Some points:
tensor([-0.15,  0.61,  1.65, -0.89,  0.74, -0.43, -0.48,  0.09, -1.26,
        -0.29,  0.24,  1.87, -1.29,  0.60,  2.10,  0.91, -1.13,  0.02,
         1.92,  0.54,  1.44, -0.74,  0.18, -0.37])
tensor([ 0.07, -1.10, -0.76, -2.21, -0.98,  1.11,  1.11, -0.18,  0.72,
        -0.12, -0.04,  1.24,  1.01,  0.76,  0.72, -0.84,  0.32, -0.40,
        -1.40,  1.18, -1.48,  0.06,  1.21,  0.10])
tensor([-0.51,  0.77, -1.29, -0.25,  0.15, -0.69, -2.38, -1.04,  0.62,
         0.59,  0.76,  1.12, -1.65, -0.21, -0.46,  0.84, -0.41, -0.66,
         2.84,  1.09,  0.01, -0.01, -0.47,  0.15])
tensor([ 0.88,  0.39,  1.22,  0.06,  0.12, -0.65,  1.36,  0.56, -0.33,
        -0.90, -0.48, -0.81,  1.76, -1.04,  1.12,  0.14,  0.65,  0.26,
        -1.18, -1.56, -1.38,  3.09, -0.21, -0.11])
tensor([ 0.44,  1.07,  0.52,  1.47,  0.47, -1.76,  2.55,  0.17, -0.02,
         0.85,  0.42, -0.56,  0.66, -2.35, -1.82,  0.49,  0.80, -0.22,
        -0.99, -0.34, -0.14,  1.79, -0.04,  0.72])
tensor([-1.34, -1.03,  0.16, -1.58, -1.43, -1.50, -1.63,  0.29,  0.34,
        -0.05,  0.10, -0.68, -0.28,  0.25, -0.38, -0.85, -0.99, -0.71,
        -1.30, -1.21,  0.72, -0.93, -0.15, -0.61])
tensor([ 1.17,  1.08, -0.57,  0.32,  0.81,  0.87, -0.71, -0.35, -0.46,
        -0.62,  0.80, -0.35, -0.35,  0.17,  0.92, -0.36, -2.39,  0.34,
         0.91, -0.93,  0.07, -2.53, -0.51,  0.63])
tensor([ 1.25,  0.18, -1.17, -0.82, -0.40,  2.20,  1.51, -0.78,  1.37,
        -0.89, -0.11,  0.88,  0.19,  1.43, -2.35,  1.09,  0.42,  2.28,
        -1.41,  0.19,  0.62,  0.09,  0.09,  1.49])
tensor([ 0.34, -2.99,  0.51, -2.60,  0.01,  0.36,  0.81,  1.14,  1.79,
         0.50, -2.10, -0.52, -1.04,  2.23, -1.21,  0.18, -1.31,  0.86,
        -1.07, -2.29,  0.29, -1.41,  0.00,  0.69])
tensor([-0.34, -0.23,  0.70,  0.72, -0.25, -0.03, -0.90, -1.06,  0.45,
        -1.04,  0.59,  1.93, -0.11, -0.38,  1.34, -0.22, -1.23, -0.02,
         0.57,  0.71,  0.94,  0.37, -0.02,  0.66])
tensor([ 0.58,  1.58, -2.62,  1.37, -0.29,  0.40,  0.54,  0.14, -0.27,
         0.47,  0.85,  0.12,  0.14,  0.73,  0.49,  0.86,  0.26, -0.32,
         1.61, -0.46,  0.41, -1.99,  0.05,  0.03])
tensor([ 0.23, -0.89, -0.54, -1.19, -0.24,  0.32,  1.34, -1.29,  0.11,
        -0.75,  0.08, -1.09,  1.76, -0.61,  2.80,  0.11, -0.15, -2.64,
        -1.20,  0.20, -0.14,  0.12, -0.06,  0.27])
tensor([ 0.87, -3.28, -1.25, -1.69, -1.34,  2.01, -0.02, -0.18,  1.38,
        -0.35, -0.52, -2.72, -0.95,  1.52, -0.12,  1.95,  0.63,  1.54,
        -0.03,  0.24,  0.10, -0.28, -0.34, -0.13])
tensor([ 0.30,  0.48, -1.01,  1.17,  1.41,  0.33, -0.58, -0.33,  0.14,
         0.61,  0.04,  0.49,  0.37,  0.33, -2.03,  0.26,  0.28,  0.58,
        -1.18, -0.72,  0.36, -0.43, -0.39, -0.08])
tensor([-0.58, -0.06, -2.41, -1.12,  0.88, -0.17, -2.26, -0.43, -0.62,
         0.27,  0.53,  0.91, -1.78, -1.24,  1.29, -0.07,  0.47, -0.90,
         1.05,  1.16, -0.09,  0.16,  0.12, -0.26])
tensor([ 0.10,  0.84, -0.59, -0.07,  1.05, -0.64, -0.99, -0.01, -0.82,
        -0.07,  0.35,  0.09, -1.40,  0.17, -0.14,  0.43, -1.32, -1.70,
        -0.03,  0.28,  1.57, -3.33, -0.03,  0.73])
tensor([-1.43,  0.94, -0.30,  1.07, -0.44, -2.86,  0.29,  0.70, -0.02,
         0.16, -1.22, -1.02,  0.91, -0.65, -0.12,  0.13,  0.24,  0.17,
         1.49,  1.08, -0.71,  1.39, -0.72,  0.64])
tensor([-0.16,  0.71, -1.40, -0.67,  0.03,  0.48, -0.07,  0.53,  0.09,
        -0.16, -0.41, -0.13, -0.42, -0.34,  0.81,  0.86,  0.74, -0.49,
        -0.51, -0.37,  1.08, -0.15, -0.14, -1.61])
tensor([-1.34, -0.14,  0.86,  3.04,  0.68, -0.90,  0.66,  1.95, -0.69,
        -0.18,  0.65,  1.11,  0.17, -0.77, -1.18, -1.48,  1.64,  0.84,
         0.87,  0.41, -0.58, -0.04, -0.63, -1.98])
tensor([ 0.57, -1.12, -0.19, -0.56,  0.64,  0.10, -0.69,  0.34,  0.00,
         0.81,  1.54,  1.02, -1.46,  0.03, -1.09,  1.82,  2.32, -0.73,
         0.85,  0.62,  0.15, -0.09,  0.95, -0.24])
tensor([-0.93,  2.22,  0.38,  1.54, -0.94,  0.91, -2.12,  0.13, -0.10,
         0.11, -0.26,  1.59,  1.08, -2.43,  1.22,  1.08, -0.33, -0.86,
         0.52,  1.06,  0.23, -1.80,  0.37, -0.27])
tensor([ 0.11, -0.14,  1.26,  0.94, -0.72, -3.19,  1.94,  0.40,  0.85,
        -0.45,  1.19, -0.36,  1.37, -1.40, -1.18, -0.71,  0.59,  0.46,
        -1.31,  0.10, -0.22,  2.96, -0.37, -0.36])
tensor([-0.75,  1.63,  0.63,  1.10, -0.11, -0.76,  0.72,  0.90, -1.05,
        -0.52, -0.13,  0.30,  0.52,  0.09, -1.24, -1.15,  0.12, -0.86,
        -0.23,  1.53,  0.23,  2.88,  0.33, -0.52])
tensor([-1.20,  0.89,  0.98,  1.94, -0.03,  0.27,  1.94,  1.48, -0.55,
        -0.82, -0.18,  0.08, -1.44, -1.17, -0.49, -1.79,  3.70,  0.74,
        -0.88,  0.09, -1.05,  1.73, -0.17, -0.73])
tensor([ 0.12,  0.24,  1.31,  0.72,  0.29,  0.41, -0.69, -0.10, -0.46,
         0.64, -0.71, -0.35,  0.43, -0.52,  1.55, -0.49, -1.64, -0.07,
         2.49, -0.28, -0.23, -1.26, -0.46,  0.97])
tensor([ 0.71,  1.04, -0.43, -0.10,  0.12,  0.73, -1.83, -1.50, -1.19,
         0.38, -0.56,  2.03, -0.95, -0.41, -0.61,  0.83, -0.93,  0.08,
         2.49, -0.50,  0.91, -1.13, -0.10,  0.01])
tensor([ 0.00,  0.31,  1.13, -1.94, -1.30, -2.28, -1.83,  1.01, -1.66,
         0.83,  1.56,  0.52, -0.64,  1.25,  1.42,  1.52, -0.47,  0.97,
        -0.90, -2.04, -0.33,  1.41,  0.21,  0.47])
tensor([ 1.02, -0.95, -0.11, -2.89, -0.62,  2.24,  0.63, -0.54,  0.21,
         0.13, -1.34, -0.49,  0.41,  1.06,  0.87,  0.85,  1.65,  2.00,
        -0.24, -1.27, -0.38, -2.19,  1.34,  0.58])
tensor([-0.77,  1.38,  0.90,  0.87,  0.18, -1.81,  0.43,  0.16,  0.15,
         0.30, -1.17, -1.52, -0.48,  0.06,  0.35,  0.88,  0.22, -0.16,
        -0.16, -0.28, -0.91,  1.93, -1.20, -0.57])
tensor([ 0.50, -1.78, -0.90, -1.07,  0.66,  1.80, -0.98, -0.40,  0.18,
         0.30, -0.40, -1.50,  1.47,  0.91, -1.55,  0.39, -0.70,  1.14,
        -0.93,  0.70, -0.70, -0.07,  1.54,  0.09])
tensor([ 0.55, -0.90, -0.74, -0.34, -1.17,  1.53,  1.54, -0.83, -0.40,
         0.15, -0.27, -0.38,  1.07,  0.74,  1.36, -1.64,  0.29,  1.74,
        -1.29, -0.78, -0.64,  0.14,  0.38,  0.01])
tensor([-0.14,  1.21, -0.53,  0.06,  1.14,  1.05, -1.53, -0.29, -1.14,
         1.18,  0.86,  0.23, -1.66,  0.68,  0.95, -1.28,  0.13, -2.24,
         1.79,  0.83,  1.14, -0.25, -0.80,  0.42])
tensor([-0.24,  1.07, -0.34, -1.17, -0.74,  0.93,  1.08, -0.92,  2.29,
         0.08, -0.72, -0.26,  0.81,  1.07, -1.29,  0.28, -0.65, -1.04,
        -2.20,  0.23, -0.60, -0.15,  0.13,  0.62])
tensor([-0.17,  0.37,  0.14, -2.23, -1.90,  2.39,  0.22, -0.12,  1.20,
         0.04, -1.21, -0.91,  0.25,  1.35, -2.16,  0.02,  0.56,  1.51,
        -0.76, -1.65, -0.60, -1.27,  0.56, -0.35])
tensor([-0.58,  0.56,  1.79,  1.26, -0.88, -1.69,  1.65,  1.07,  0.62,
        -0.16,  0.28, -1.53, -0.01,  0.84, -0.92,  0.43,  0.01,  0.33,
        -0.13, -1.13, -0.46,  3.19,  0.56, -1.19])
tensor([ 0.17, -0.78,  0.80, -1.50, -1.07, -0.39,  0.28, -0.23, -0.48,
         0.66,  0.57,  1.43,  0.21,  0.35, -0.33,  0.93, -1.41,  0.77,
        -0.28,  0.92,  0.50,  1.92,  0.29,  0.66])
tensor([ 0.47,  0.26,  0.41,  1.16,  0.64, -2.85,  0.48, -0.27, -0.98,
        -0.32, -0.88, -2.20,  1.54, -0.47, -0.28,  0.01, -0.16, -2.11,
         1.66,  0.92,  0.11,  2.00, -0.60, -1.91])
tensor([ 1.53, -1.78,  0.75, -1.20, -0.18,  2.05,  0.77, -0.53,  0.01,
         0.31, -0.13, -0.22, -0.26,  1.19, -2.06,  0.02, -1.01, -0.55,
        -2.48,  0.74, -0.89, -3.16, -0.24, -0.31])
tensor([ 0.47,  0.19, -0.77, -0.28,  0.23, -1.76,  1.37,  1.26,  0.88,
         0.66,  0.30, -0.22,  1.03, -1.09, -3.44, -0.72,  0.64,  1.74,
        -0.61, -0.87, -0.71,  1.66, -1.53, -0.17])
tensor([-2.12,  0.86,  1.64,  0.95, -0.43, -0.78,  0.04, -0.05, -0.42,
        -0.47, -0.15, -0.91, -0.31, -2.24,  0.26, -1.50,  1.13,  0.45,
         0.46,  1.19, -2.10,  1.24, -0.62, -0.36])
tensor([ 1.21, -1.84,  0.92,  0.63,  0.49, -0.71, -1.17,  0.49, -0.25,
        -0.96, -0.85,  0.86,  0.22,  0.10,  0.62, -0.13, -0.61,  0.02,
         0.68, -1.68,  0.09, -0.61,  0.01,  0.01])
Along one direction, these points spread out more than along any other. Take the direction at right angles to it along which they spread out most. Go by this last direction. How many in every 100 of the points above lie lower along it than each point below? Round to a whole number. More than half of the points above lie lower than the first one.
tensor([-0.17,  0.80, -0.12,  0.54,  0.49, -1.23, -2.10,  1.49, -0.63,
         0.42,  0.55,  0.83, -0.62, -0.63, -0.17, -0.54, -1.23, -0.40,
         0.37,  0.72,  0.88, -1.53, -0.03,  0.07]) 83
tensor([ 0.01,  1.83, -0.38,  1.07,  0.19,  1.24, -0.16,  0.70,  0.63,
         0.11,  1.27,  0.85, -0.53, -1.41,  1.33,  0.24, -1.72,  0.49,
         2.34, -1.40, -0.10, -1.55,  0.04, -0.40]) 83
tensor([ 0.12,  0.91,  0.88,  1.28,  0.01,  0.62, -1.62, -0.22,  0.52,
         0.55,  0.30,  0.48, -0.86,  0.60,  1.54,  0.13,  0.63, -0.57,
         1.94,  1.54,  1.43, -2.60, -0.08, -0.11]) 98
tensor([-0.39, -0.41,  1.10, -1.13,  0.51,  1.84,  1.35, -1.57, -0.77,
        -0.77, -1.66, -0.57,  0.20,  0.80, -0.12, -0.78, -0.11,  0.28,
        -1.25, -0.15, -0.27,  0.07,  0.12,  0.19]) 34
tensor([-0.10,  0.74, -0.22, -0.80, -0.20, -0.14,  0.97, -0.20,  0.52,
        -0.28, -0.39, -1.66,  1.04,  1.43, -0.72, -1.38,  2.02, -1.35,
        -0.62,  1.03, -1.61, -1.74, -0.09,  0.46]) 39
tensor([ 0.41, -0.86, -0.09,  0.48,  0.09,  1.47, -0.24, -1.26,  0.09,
         0.43, -0.56, -1.73,  2.01,  0.14,  0.37,  0.33,  0.10,  0.64,
        -1.70,  0.72, -0.20, -0.06, -0.25,  0.45]) 39
tensor([-0.03, -1.05, -1.69, -0.26,  1.37,  0.67, -1.63,  1.00,  0.08,
         0.31,  0.96,  2.90,  0.00, -0.11,  1.26,  0.61, -1.88, -0.51,
        -1.25, -0.55,  1.01,  1.20,  0.00,  0.58]) 73
tensor([-1.22, -1.76,  1.34,  2.38,  0.80, -1.28,  1.83,  0.64, -0.42,
         0.08, -0.24, -0.15,  0.20, -0.52,  1.18, -0.42,  0.35, -0.29,
         1.11, -0.17, -0.47,  1.90, -0.12, -0.51]) 54
tensor([ 0.78, -0.19,  0.48,  1.22, -0.67, -0.21, -0.09, -0.98, -0.72,
        -0.28,  0.14,  1.47, -1.35, -0.11,  0.22, -0.23, -0.62, -0.11,
         1.59, -0.36,  0.17, -1.26,  1.04,  0.99]) 78
tensor([ 0.99, -1.81, -1.39, -0.71, -0.20,  2.53, -0.11, -0.35,  1.22,
        -1.67,  0.32, -1.26,  1.72,  0.62, -2.02, -0.03,  0.28, -0.90,
        -0.77,  0.06, -0.59,  0.67, -0.02,  1.09]) 15
tensor([ 0.51,  0.95, -1.01, -0.04,  1.40, -0.71, -0.39, -1.03,  0.87,
         0.50,  0.42, -0.52, -0.89,  0.78,  3.00, -1.64, -0.69, -0.60,
         0.50,  1.13,  1.16, -2.05,  0.61, -0.44]) 83
tensor([-0.86, -0.92, -1.24,  1.02,  0.32,  0.61, -0.57, -0.37,  0.61,
         0.15,  0.67,  0.84, -1.11, -0.86,  2.82, -0.02,  0.04,  0.17,
        -0.64, -0.33,  0.66, -0.44, -0.29,  0.00]) 73
tensor([-1.80, -0.01,  0.84,  3.04,  1.39, -2.33,  1.75,  0.48, -1.03,
        -0.62,  0.66, -0.44, -0.50, -1.25, -1.86, -0.74,  0.29,  1.17,
        -1.38,  0.73, -0.60,  1.81,  0.76, -0.41]) 39
tensor([ 0.84, -0.09,  0.75, -2.11, -0.73,  0.30, -1.36,  0.27, -1.17,
         0.15, -0.32, -0.12, -0.20, -0.11, -0.58,  0.40,  1.54, -0.18,
         0.29, -0.67,  1.91,  1.27, -0.24,  0.23]) 54
